Each path below is one point turned by a fixed rotation once a step. After each direction that follows a path, write how fast that rotation turns it, in deg/step (0 if it stays still).
Each turn is a multiple of 5 degrees from 10 to 175, or 0.
Each row of a path follows its step; steps can be skipped.
Rotation 1:
step 0: [  9   0  -8 -12  12  -1   6 -14 -10   1 -15   2  -2  -6 -10  -4  -7  -9
   5 -14   4   3   5   6  18  -7 -14 -17  -8  15   4  16  -8   4  -2  -1
  13   2   1 -12  13  -2  -4   3  13   3  -8   4]
step 2: [  2   1   7  -5   5  -9   6   0   2   1  -5   8 -18  23   5   8   2   1
   6  -6   0  -7 -11  -2  11  14  -3 -15   6  -2  -9  -8 -15  12  -1 -20
   6   3  -6  17   7   2  11  -4   7  12  -9  -3]
step 22: [  6  10  14  15   0   3   9  -1   8  -3 -12  -5  -5  13  -8  -3   6  11
  -1   5   7   1 -15  16  -9  18   1  12 -10   3 -11  -4 -12   8  12   4
   4  -2   0  -3   5 -10  -5 -15 -18  -8   3   7]
step 25: [-12  15   6 -12  -2   5   7  -3   4   1   1  -4   9  14 -11   0 -15  -6
  18  -2  -1   6  -2  13   2  12 -13  -8  -2   0  14  -2   8   0  -9  -4
  12  -7   4  17   7  -5  -7  19   0  -7  17  -2]
step 26: [  9  -4   8  10   4   7  -6  12   0 -13   2  16  -5  15   8   0  21  -4
   9   1   0 -17   3  -6   8  -5   4   7   5  14 -14   3   6  -4   5  23
  -3  -2   5  10   5   9  -8   4  -7  -3   5  13]
step 28: [ -1   5   6  14  -5  -1  13   7 -12  16 -10  15   2  -2 -12 -14  11   2
   4  -5   8  -7  15  16   6  -1  19   3   6  -6   7  -3  15   0   8   0
   8 -11   7  -5  -4  -8   3   3 -16  -7  -5   3]
step 32: [  9   2   1 -11  -4   9   2  -7 -11 -16  -8   0   1  11  -1 -16   2   3
 -11  -9   7  -5   6  15  -2 -13   6  14   6  10   7   0  10   1 -11  16
   6   1  -8  11  15  -8  -6  -2  14 -16  -9  -5]
step 34: [ 10   3  12 -13   0   1   6  15   9   1   0  25   0   7  -1 -20  -1  -4
   1   3  -6 -11  -7   6   8   7  -2  15   8 -15  -6  -5  -7  -5  -6  -9
  14  -1  -5  -7   0 -10   5 -13   8  -6  11  10]
step 36: [ 10  14 -10  -1   5  -5  12  -8 -15   6  18  12  -9  -9   7  -7  11  -5
   2 -15  -8  -1   2   2  -9 -11  -3 -11   0 -14   4  -8  -2   3 -14  11
  -9  -3  12  -5   8 -12  -4  -1  12  -1   2  16]
Directions:
[ 1  2 -3  0  3 -3 -1  0 -4 -2  1  2  2  5  0 -3  1 -1  5  2 -4 -2 -1 -5
  5 -2  3  5  2 -2 -2  2  0 -2  3 -2  2  4  0  0  0  0 -3 -2  5  4 -3 -3]	135
[-1 -2  3 -5 -4  4  6  2  0 -4  0  3  3  3 -3  2 -2  1 -1  0  3 -5 -2 -4
 -1 -1 -3 -4  0 -1  1  2 -2  0  0  2  2  0 -4 -2  0  5 -6  2  2 -1  0 -4]	45
[ 0  5  2 -2  1  1 -7  3  0 -3  1  3 -2  2 -4  5 -2  0 -1 -3 -1  1  3 -4
 -3 -2  1  1  0 -6  4  2  3  1  1  3  1  1  3 -1 -3 -4  2 -4  3 -5  1  1]	175
[-2 -1  3  0  0  2  1  8 -4  4  6  0 -2 -4 -4  1 -2  1  0  1 -5  4  0  1
  2  1  1 -2  1  2 -3  0 -4  1 -4  2  4  3  0  3  5 -2  0  1  4 -1 -4 -1]	170
[-4  2  2 -4 -1 -1  4  0  2  3  0 -7  3  5  1 -5  1  1 -4  1  2  3 -1 -5
 -1  4  2 -2 -3  2  0  1  4  0  1 -1 -3  4  1  4  2 -2  1 -5  0 -4 -2 -2]	140
[ 2 -1 -2 -1  0 -2 -2  1 -3  4  1 -2  4  2  1  0 -3 -4  3 -2  5 -1 -3  1
 -5  3 -3  1  4 -3  2  0  3 -4  2  2  2  2  1 -1  7 -3  0  5 -2  0 -4  1]	90
[ 7  0  2 -1 -3 -1  1  0 -1 -2  0 -2  0  0 -4  2 -2  3 -1 -2 -2 -1  4  2
  3  0 -7 -2 -2 -1 -3  1  2 -1  4 -1 -1  6  5  4 -1  2  3 -1 -5  4 -2 -2]	175
Rotation 2:
step 0: [ 10  20  -7   6  -7   9   0  -8  10   7  10  -8   4   0  -3  -3   0   1
   3  14   1   1   2 -18   9   3   7   5  -2   7   9   7   5   5  -3  -1
  -4  11  31  -1  -5   6   7  -1  -2   1  10   6]
step 14: [ 15 -11   6   9  -4   9   6   6   7  -8   8   4   3   7  -9  -6  14   8
   3   7  -9   6  16  -1   2  13   6   4   8  10  -1  14   7  -5   0   7
  -5   9  18   3  20   3  -7  -3  -8   9   5  -2]
step 17: [  1  -2   6   8   2   8  12 -10   0   5   2  -6 -14  -1 -11   5   0  -2
   7  23   3   2 -11  -4  -7  -9   3   2  13  10  -8   4   5 -13  -2  -3
  -6  -3  15  -4   2  -9   8  24   3  -5   9   7]
step 21: [ -4  -6   4  14   6   3 -13   8  -2  -4 -11   7  -7   2   5  -4   1 -12
   3   7 -15 -11 -18  -9   3   5   5   5  10  -1  10   2  -5  -3  -4   7
  -2 -10   9   2  15 -13 -17  12   3  10  -2  11]
step 23: [  5  12  -6  11  -9  -8  -4  -8   5  -7  -3  -8 -10  -4  12  -1   9  -4
  -3   4   8   2  -5 -21   3  -2  12  -2  15   0  -5 -10   1 -15  17  -4
  -9  10  16  -4  -5   5   7   2  -2  -5  -4  12]
step 32: [ -1  -4  -7   3 -17   5  -8  -2   2  -7   4   0  -9  -4 -27  -7  -9   4
  17  18   2   5  13  -5  -6   1   6   2   5   8  -6   1   0   6  -1   7
   8   8  -3   3   4  13  -7  -5  -8  11   0   9]
step 33: [  6 -10   7  16  -1   8   5  10   7   2  -6 -11  -1   5 -10   6 -13  10
  -3  13 -11   4  -6  -4  14  -3  14   4   5   9   5   7   4  -1  -4  10
  -6   1  12   6  19  11   3 -13   5   1   7   4]
step 37: [  0   6   8   7  15  -3   8   1   1 -16  13   2   5   5   7   4  15   2
   1   5  -4 -12   0 -19  -7  -1   1  14   6  13  -1  -5   5   3   3   0
 -12   5  22   8  12   6   5   6   2   8   6   7]
step 38: [-12   6   2   5  -6  -8 -26   7  11  -7   9   4  -7   3   0  -9   1  -1
   4   8 -15 -11   0 -10 -18  -9   3  -1   5  10   7 -17  -5   6 -10  -5
   5  -4   5   7  -9   9  -6  -1   1   5   2   7]
Directions:
[ 0 -1  0 -3 -1 -1  5 -4 -3  0  5  2  1  4  2 -3  2 -3 -2  2  2  5  4 -1
 -1  4 -4  2  2  3  1 -1  0 -8  0 -1 -1  4  2  1 -1  2  4  5 -3  2  2  2]	125
[ 2  4 -3  6  3 -5  2  3 -2 -3 -3  3  5  3  2 -2 -6  1  1  4  2  4 -3  4
 -1  0  2 -1  6  0 -1  0  2  2  0 -2  3 -2  2 -2 -4 -2  0  1  0  1  0  2]	175
[ 5  5  0 -1 -3  3  3  0  3  1  2  1 -3  3  0  1  0  2  0 -3 -5  0  6  4
 -1 -4  3  1  1 -2  2  3 -4  1  3 -2  3  2  2 -1 -3 -6  0  1 -1  2  2 -5]	25
[ 1  4 -4 -2 -1  1  1  2  1  2  3 -2  5 -3  2  0  5  3  5  2  3  2 -2 -2
 -2 -2  2  2 -4  0 -2 -2  5  3  0  2 -5 -1 -1  4 -3 -3  3  4 -2  3 -3 -4]	60
[-6  1 -4 -2 -1 -2  0  0  3 -2  3  2 -1 -1  4  1 -3 -8  7  0 -2 -1  1  3
 -2  1  0 -1  0  0 -1 -3  0  1 -4 -1  1  1 -1  1  6 -3 -2 -3 -2  0  2 -3]	110
[ 4  5  1  2  0  2 -6  4 -1  1  0  2 -3 -2 -2  1  0  0  1  1  3 -1  5  1
  5  3  4 -3  4  0 -2 -4  0 -2 -5 -1 -3  2 -1 -2  0  4  3  3 -2 -1  3 -3]	45
[ 2 -2 -1 -3  7  1  1  0  7 -1  1  1 -3 -2 -5 -3 -1  1 -2  6 -1  2 -1  5
  1 -2 -1  4  0  3  0  3  3  3 -1 -2 -2  7 -3 -1  2  1  1  0 -2 -2  0  1]	20
[ 1  0  3 -3  3 -6  0 -4  1  0  1  6 -4  2  2  2  3 -1  2 -2 -1  0 -2 -1
  2  1  3 -4  3 -2 -5  4  1 -2  5  0 -6  0 -2 -1  0 -3  0  3  3 -3 -5  0]	55
